(in the rows, 128 means zero)
These are runs of 8 systems, one row a step. Runs of the same system follow the same rule from any start.
trace 1, Z855 (11 x 18):
[[197 112 111 113 157 103  79 143 125 124 117 128 117 174  80  89 124 111]
 [167 141  93 173 135 108  82  88 152 164  91 118 144 155 105 126 121  90]
 [157 117 153 132 166 135 111  73 133 139 115 100 197  96 121 141 113  77]
 [168 103 149 126 153  86 131 105 103 106 190  89 168 128  94 152 136 114]
 [159 112 114 159 131  80 155 122 159  81 145 124 171 196 118 133 146 107]
 [121 153 157 146 173 115 102 109 174  69  98 134 164 186 116 134  93 125]
 [ 98 147 137 184 166 155  93  76 128 105 155 135 147 132 102 167 112 159]
 [108  90 113 180 135 149 147 100 107  83 161 182 180  94 115 132 139 118]
 [106 116 138 131  91  80 122 123  98  45 134 165 153 119 101  88 115 129]
 [ 83 146 139 154  60 114 104  87 138  93 131 113 129 172 112  79 137 160]
 [ 88 123 158 130 135 201 114  89 146 121 132 132 149 143 117  62 144 129]]
trace 2, Z51 (11 x 18):
[[143 110  77 182 155 128 176 116 162 134 148 143 108 127 119 135 194 137]
 [178 102 102 128 159 121 110 151 127  61 125 181 164 115 162 151 106  94]
 [132 140 136 178  83 105  72 103  79 110 124 140  94 152 126 136  91 120]
 [ 77  97 174 168 107 168 172  95 124 134 111 120 171 150 126 136 139 135]
 [107 118 168  89 180 111 138 142 140  77 103 128 152 100  92 138 123 182]
 [113 144  62 149  97  93 110 128 140 116 125 153  86 114  98  99 164 184]
 [129 106  77 127  98 185 108 124 144 118 143 166 194 132 160 111 130 115]
 [134 129 167  95 127 138  65 120  65 120 169 115 152 127 106 133  80 123]
 [ 93 117 155 143  81 108 175 113  90 174 157 106 114 135  78  97 158 122]
 [115 122 144  84 152 116 179 136 178 115  98 133 178 106 118  79 146  96]
 [157 179 109 111 158  98  69 109 166 106 137 116  84 126 113  88 126 133]]
trace 3, Z575:
[[157 133 119  62  95  83 116 142 117  98 155  99 139  82 164 128 125 135]
 [152 147 125 113  93  87 136 155 141 116 169 101 102 214 139 111 133 115]
 [127 153 162 112 189 144 130 153 159 155 111 131 143 202 108 128  92  88]
 [109 163 140 133 191 115 137 132 116 180 133 134 102  87  85 165 115 123]
 [140 121  96 174 138  96 187 114 143 119 141 153 116  72 159 163 159 106]
 [138 125 155 121 108  99 128 124 134  43  98 138 138 109 191 140 106 116]
 [ 94 144 185 134  92 126 111 122 105  90 143 108  90 187 133 131 109 170]
 [ 88 110 148 154 160 199 152 136 127 143 130 160 133 176 102 130 137 152]
 [106 112 100 125 156 157 115 147 108 141  83 191 136  62  97 126 120 150]
 [123 132  59 162  58 105 109 100 122 137 113 144 113  69 149 124 151 147]
 [140 117 120 110  63 154 111 105 139 113 130 102 177 137 203 124 127 110]]
trace 4, Z390:
[[109 155 134 105 138  69 150 143 102 110 198 132 117  93  89 123 126 127]
 [ 91 173  94 129  86  90 158 150 165  97 169 156 126 167 141  99 134 119]
 [ 95 173 163  84 159 150 115 155 145  96 119 167 110 132 146  97  84 112]
 [ 88 164 150 128 126 157 130 132  89 161 187 137  55 118 121 122 123 138]
 [ 92 114 134 133 102 159 208 141 137 144 144 155 108 112 163 101 165 102]
 [132 132 163  70 113 103 147 154 119 128  85 123  78  78 143  83 132 117]
 [129 163 120 108  73 125 106 120 139 164 136  79  58 138 161 105 150 158]
 [149 110 141  96 142 206 138 145 155 148 109 116 114 150 192 123 144 124]
 [176  91 146 106 157 149 128 161  83 177  98 123  71 105 122 140 133 130]
 [149 111  98 168  86 112 152 116 134 193  85 104  97 135 141 143 160 121]
 [170 114 151 113 142 130 126 108 168 131  53  87 159 113 178 147 127 105]]
trace 5, Z390 (11 x 18):
[[125 144 119 127 124 131  80 116 102  79 169 137  70  91 133 133 132 193]
 [ 97 103  92 157  69 177 136 137 112 100 148 179 130 139 164 122 143 156]
 [ 92  97 159  97 110 163 124 147  90 124  68 169 147  86 116  91 107 139]
 [ 89 139 118 120  77 131 110  93 106 187 134  94 123  92  88  96 151 167]
 [133 113  98  95 115 165 146 112 177 143 143 107 183 110 154  90 168 122]
 [191 112 111  60 154 124  91 165 110 144 129 130 130 110 115  96 117 101]
 [154 143  90 149  99 122 100 134 114 194 142 126 109 189 105 112 123  88]
 [141 124 166 144 166 159 147 112 156 157  97 127 161 162 134 115 114  47]
 [169 125 181 128 184  91 137 100 106 140 146  89 103 102  96 134 131  86]
 [166 126 111 172 111  71 162 110 151 102 168 103 103 169 140 135 169 111]
 [159 124 156 128 158 108 118 143 159  44  84 147 119 165 155 123 109 118]]
trace 6, Z51 (11 x 18):
[[ 90 128 197 132 103 122 143 121  92  56 149 135 109 132 140 124 111 143]
 [ 62 131 168 126 101 141 158 137 132  91 100 149  87 139 118  81 146 173]
 [ 85 128 128 100 149 191 118 137 156 105  98 170 115  98 134  83 142 177]
 [126 120 101 106 131 186  79 120  99 127 154 153  95  70 136 104 138 170]
 [144  80 120 107  78 168 120 126  62 147 163 133 119  82 143  99 147 120]
 [151  86 175  77  87 128 128 132  77 146 105 104 135 104 125  76 127  91]
 [151 122 168 100 126 117 122 106 138 172  80  75 101 130  94  62 151 112]
 [177 110 123 120 185 146 137 109 180 165 115  92 117 136 106  95 180 117]
 [219 105  99 132 197 119 115 137 135 129 146 133 111 132 117 130 147  91]
 [195 105 109 183 136 103 116 120  94 134 132 152 106 147 126 138 121  56]
 [152 103 170 186 134 115 142  93 118 113  92 131 153 150 133 149 107  62]]
trace 7, Z559, 11 rows:
[[139 121 135 101  98  84 128 127  79 110 139 133  91  43 129  99 134 115]
 [108 132 125 139  34 111 124 112 115 168 127  91 114 171 115  87 147 129]
 [137 123 165  68 149 172 137 134 181 138 102  83 163 158 163 116 140 136]
 [160 119 120 114 200 143 127 139 125 135 178 118  86 112 102 148 160 170]
 [161 116  59 190 129 112 147 126 134 164 126 172 131 130 123 137 146  74]
 [159 146 154 107 127  86 110 110 136 125  74 113 133  84 160 128  93  70]
 [115 142 171 132  92 111 101  88  91 138 168  60 117 139 117 152 122 162]
 [120  91 145 139 127 139 187 135 152 115 140 115 188 189 136 157 148 135]
 [149 117 147 107 201 100 152 167 154  85  92 151  96 124 104 127 137 149]
 [123 153  80 193 128 114  77 104 125 137 109 164  87 138  92 132 123 150]
 [126 123 117 142 102 157  95  94 135 108  97 148 202 103 179 147  96  98]]
trace 8, Z442:
[[135 121 169  59 129 127 107 147 103 108 181  80 140 151 110 122 123 173]
 [124 126  82 152 128 138 141 164 126 163 151 167 105 191  85 106 146 125]
 [126 140 127 108 172 128 139 150 156 124  75 187 153 102 129 100  99  65]
 [101 178 151 118 127 109  92  86 118 115 163 113  91  75 114  98 119 135]
 [122 120 100 154  88 130 182 112 132 138 205 119 135 123 162 139 172 111]
 [169  87 170  75 144 112 168 179 121  81 117 123 128 149 155 125 129 116]
 [128 149 148 146 137 135  94 131 127 119 106 138  44 184  99  86 127 148]
 [111 137 107 167 167 195 142 103 165 150 111 171 138 103 163 136 134  93]
 [143 110 150  93 160 128 122 119  99  94 143 118 126  35 144 157 130 153]
 [145 103  92 168  57  90 129 117  98 119 145 116  82 129 122 122 173 168]
 [153  89 140 126  96 147 150 134 149 125  65 125 160 166 177 114 134  92]]
trace 9, Z855, 11 rows:
[[159 109 136 146 166 103 134 129  90  83 194 136  82 120  92 133 150 143]
 [153 109  87 189 101  92 148 121 153  83 100 166 115 154 142 113 157 109]
 [122 138 179 125 133 133  83  95 140  73  61 125 129 119 146 114  95 134]
 [126 108 150 159 125 163  95  75  88 134 160  93 101 114 109 140 152 180]
 [154  53 108 150 126 160 160 129 112 114 128 165 156 120 115  94 177 117]
 [153 122 124 102 121  75  84 146 119  83  82 147 125 133  85  73 111 128]
 [133 151 102 161  83 117  67  71 146 155 111  82 126 151 120 114 137 146]
 [145  93 156 116 155 199 121  87 134 150 128 108 193 111 136 106 138  90]
 [171 106 137 104 168  98 112 145  81 122 178 130 129 134  64 108 124 105]
 [155 136  76 177 104  63 138 115 160 136 127 133 142 174 102 113 147  88]
 [131 153 167 121 158 127 111  88 182 102  87 105 181 133 150 122 100  88]]
trace 10, Z899, 11 rows:
[[131 160  87 119 141 104 102 147 144 136 135 160 203 154 119 151  78  84]
 [121 142 137 121 156 125 137 135 119 124 174 147 206 144 135 166  81  69]
 [ 93 143 165 122 160  99 180 145 123  96 181 144 172 145 108 155 104 104]
 [ 64 174 146 132 148  98 171 141 162  88 155 154 141 162 102 125 116 135]
 [ 63 188 127 129 145 146 115 125 166  83 157 169 133 142 133 111 104 145]
 [ 84 165 121 137 132 175 109 121 116  93 198 175 114 110 155 131 108 136]
 [ 84 128 141 144 102 161 158 134  83 109 184 176  89 102 154 119 130 125]
 [ 70 127 167 124  71 142 161 125  97 120 139 141  80 111 130  74 145 139]
 [ 85 148 150 116  76 148 125  99 136 140 140  95  78 119 133  61 161 161]
 [134 133 117 102 114 173 112 112 143 155 150  97  71 103 165  90 171 158]
 [175 109 111 100 116 154 118 151 106 159 131 126  48  99 162 102 157 132]]
trace 11, Z575, 11 rows:
[[ 83 151 147  93 146 156 150 155 166  87 126 152  90 132 138  85 146 172]
 [116 161  93 138 154 170  88 145 146 113 128 184  64 132 142 113 122 156]
 [142 130  99 172 124 182  86 118  97 156 120 181  94 114 161 140 105  93]
 [133  96 150 135  78 161 127 115  65 174 106 133 120  85 162 131 114  84]
 [120  92 170  88  68 135 172 129 104 157 104  86 110 101 152 100 162 138]
 [137 117 139  69 124 147 145 156 166 130 100  91  97 144 153  99 168 182]
 [170 142  97  98 164 150  82 161 159 137 115 123  81 160 142 138 129 174]
 [188 128  84 152 154 137  82 138 113 174 123 137 103 151 137 179 108 111]
 [174  98 132 147 120 111 137 123  90 178 102 114 150 114 138 185 107  78]
 [137 101 171 110  97  76 177 125 115 140 102  70 150 109 135 162 140 132]
 [121 122 154  98 129  91 169 142 171  92 123  82 139 152 134 148 158 192]]
trace 12, Z899:
[[197 119 105 141 144 105 107 158 119 127 103 138  43 159 139 141 134 133]
 [161 112 143 163 129 146 105 126 123 148  41 145 101 147 152 141 104  92]
 [148 115 175 136 134 122  91  86  99 134  80  88 139  95 138 175 101 133]
 [148 104 122 160 116  91 147 102 132 119 122  82 146 120 145 204 153 176]
 [134  89 110 117 127 122 141 156 160  90  72 134 169 145 141 157 142 190]
 [129 116  97 122 126 133  65 149 112 122  96 147 168 163  85 139 100 177]
 [115 117  92 162 133 161 113 116 110 183 133 150 195 136 102 168 109 118]
 [106 107 123 108 138 126 167 135 108 151 131 149 209  64 112 157 116 110]
 [106 138 106 102  89  50 157 147 124 113 157 126 182 123  94 121 127 126]
 [106 152 113 108 113 119 146 137 183 115 155 127 193 194 121  94 129 110]
 [119 153 144  83 191 167 107 143 143 121 182 140 161 151 108 107 106 110]]
trace 13, Z83 (11 x 18):
[[ 56 155 104 136  84 123 137 125 112 145 174 148 112 126  77  96 147 173]
 [ 69 131 117  94  93 156 169 137 149 134 136 156 151 100 131  63 156 126]
 [115 156 130  56 102 128 110 140 108 136 186 115 110  88 139  84 122 128]
 [119 142 129 119  60 122 147 141 110 149 180 114  81 164 147  83 147 106]
 [131 123 184  73 139 168 165 156 134 164 124 110  93 143 153  84 138  92]
 [153 165 147 100 159 118 133 135 130 168 156  91  37 121 140 131 140 121]
 [150 141 126 160 119 129 167 117 166 131 122 119  62 136 193 131 159  95]
 [179 115 170 104 161 158 121 126 134 104 101 114  97 104 203 151 117 103]
 [179 116 148 161 132 116 100 116  88 119 127 105  59 135 156 181 119 143]
 [145  82 149 179 127 147 149 118 125 127  54 129 105 138 153 162 145 139]
 [155 110 136 122 176 138 100 115 129 131  60 115 128  75 136 179 122 170]]
trace 14, Z83 (11 x 18):
[[148 146 115  95  85 124 120 118 133 146 171  70 114 108 195 162 142 151]
 [181  86 115 108  97 143 154 171 114 131 141 120 102 165 187 148 149 125]
 [176 117 145  96 154 131 119 183 108 156  77 141  72 148 137 134 105 109]
 [130 172 121 159 138 112 118 125 141 189  84 117  79 137 141 169 101 109]
 [129 135 127 151 146 137 165 108 165 148 106 116 161 104 189 200 127 106]
 [176 102 127 116 152  98 134 142 117  82 139 119 154 100 174 206 119 141]
 [156 107 118 151 104  81 116 159 107  73  93 148 119 175 133 166 110 158]
 [ 98 128 141 138 141 156 101 142 134 127  50 157 149 165 114 154  88 160]
 [ 82 152 106 149 157 149 113 120 124 164 127 149 162  97 102 193 106 168]
 [ 96 117  74 156 100  99 168 131 127 115 145 172 182  78 127 165 140 141]
 [115 116 118  80  84  87 128 156 116  74 113 151 191 104 133 116 104 137]]
trace 15, Z442, 11 rows:
[[142 143 113  82 115 103  98 160 149 141  77 135 115 158  93  57 119 113]
 [120 178 113 117 135 160  89  99 153 182 144 126 122 123 127  77 112  76]
 [146 137 132  98 163 136 152 124 111 165 201 117 139  77 136 138 133  77]
 [173 118 130 122 130  52 170 155 104 115 175 117  83 128 109 123 150 103]
 [158 144 140 156 120  83 152 131 161  97 110 130  85 191 146  99 133  75]
 [134 152 190 134 179 172 112 101 154  96 131 119 110 158 167 132 104  97]
 [123 123 146 159 188 173 133 113 108 109 180 143  96 107 130 179 136 160]
 [135  84  99 174 132 111 168 142 111  79 116 181 120  93 133 166 155 154]
 [123 105 140 145  81 104 112 114 128  56  56 142 127 114 149 108 127 157]
 [ 96 118 156 138  85 190  94  79 127 126 108 100 143 140 154 109 138 170]
 [118  82 128 105 145 202 142 133 120 171 124 118 172 113 122 151 152 172]]
trace 16, Z559, 11 rows:
[[119 115 128 144 124 168 146 126 100 137 189 116 128 126 169 203 140 169]
 [139  84 123 130 122 111 203 180 116 121 105 167 120 118 152 162 141 117]
 [117 150 136 124 118  90 121 157 126 149  54 134  54 118 119 129 115 150]
 [ 91 160 111 150  93 168  86 100 141 164  97 111 133 137 160 173 111 177]
 [127 104 120  94 129 163 139 147 122 109 143 129 180  92 187 195 123 164]
 [134 100 108 106 107  87 157 193  75 129 137 155  99 110 108 152 132 156]
 [107 145 104 132  92 110 126 162 131 182  57 151 119 161 109 117 106 122]
 [ 96 176 139  81 148 163  87 126 156 157  98 112 155 108 154 161  88 157]
 [108 139  98 116 131 142 126 142 102 133 208 133 153 107 142 195 118 169]
 [133 115  97 122 104  88 179 194 113 127 140 178 146 146 139 146 116  90]
 [114 175 157  91 131  94 114 169 125 150  81 139  82 146 118 111  77 106]]

Name the system that made each run.
trace 17:
[[135 105 126 133  75 116  89 118 105  95  69 118  93 102 144 129 137 197]
 [114 107 117 138  83 179  83  97 131 125  90 108 147 129 157 141 142 200]]
  Z390
trace 18:
[[137 136 152  95 197 190 145 128 167 113 163 129 133 113 168 123 141 111]
 [148 137 133 118 162 101 124 166  91  99 170 164  50 112 110 122 123 129]]
  Z899
trace 19, 2 rows:
[[159 135  74 173  92 122  89 137 116 105 133 170  98 168 163 134 113 113]
 [134  85 184 141 129 196 122 116  87 129 107 145 148 135 158 132 103  86]]
  Z899
trace 20:
[[157  92 142 138 152 180  80 111  79 134 169 123 130 155  94 128 125 139]
 [126  81 130 144 159 153 172 118 121 146 120 164 191 103  93 106 144  73]]
  Z559
trace 21 (2 x 18):
[[188 113  94 122 151  67 155 141 135 139 162 100 150 127 114 173 150 114]
 [166 147  91 136 132  62 117 156 165 102 106 140 154 185 138 159 103 101]]
  Z390
trace 22, 2 rows:
[[138  60 162 127 118 140 144 116 104 140 109  93 160 145  73 107 162 157]
 [128 103 115 121 164 124 149 118 172 135  84 122 167 121  68  98 171 156]]
  Z559
trace 23 (2 x 18):
[[133 151  59 130  88 113 100 115 150 164 150  93 128 120 147 163 153 183]
 [161  92  89  85 118 172 137 176 134 144 115 147 160 123 183 144 135 120]]
  Z899
trace 24, 2 rows:
[[115 153 173  92 118 142 152 135 158 194  95  75 124 159 155 131 118 110]
 [132 140 151  87 201 158 160 149 149 187 152  99 111 126 117 156 138 142]]
  Z855
trace 25:
[[128 173 143 131 127 141 117  84 144 185 141  80  70 106 151 114 140 108]
 [170 103 149 116 170 165 172 120 128 153 159 115  99  90 164 122 163  80]]
  Z855
trace 26 (2 x 18):
[[174 117  68 131 136 115 122 154 107 157 150 136  82  89 151 181 145 149]
 [162 105  92 149  79  97 143 152 125 131  64 164 119 123 172 131 122  86]]
  Z83
trace 27 (2 x 18):
[[124 142 165 103 110  96 126  86 111  98 192  76 129  91 123 104 142 128]
 [132 101 148 127  86 127 146 116 137  87 160  95 108 179 134  79 178 154]]
  Z83
trace 28 (2 x 18):
[[145  95 138 116 156 155 112 116 131 125  73 134 222  98 136 154 103 107]
 [140 113 134 112 122  88  98 128  78 121 163 102 167 125  80 167 108 159]]
  Z855
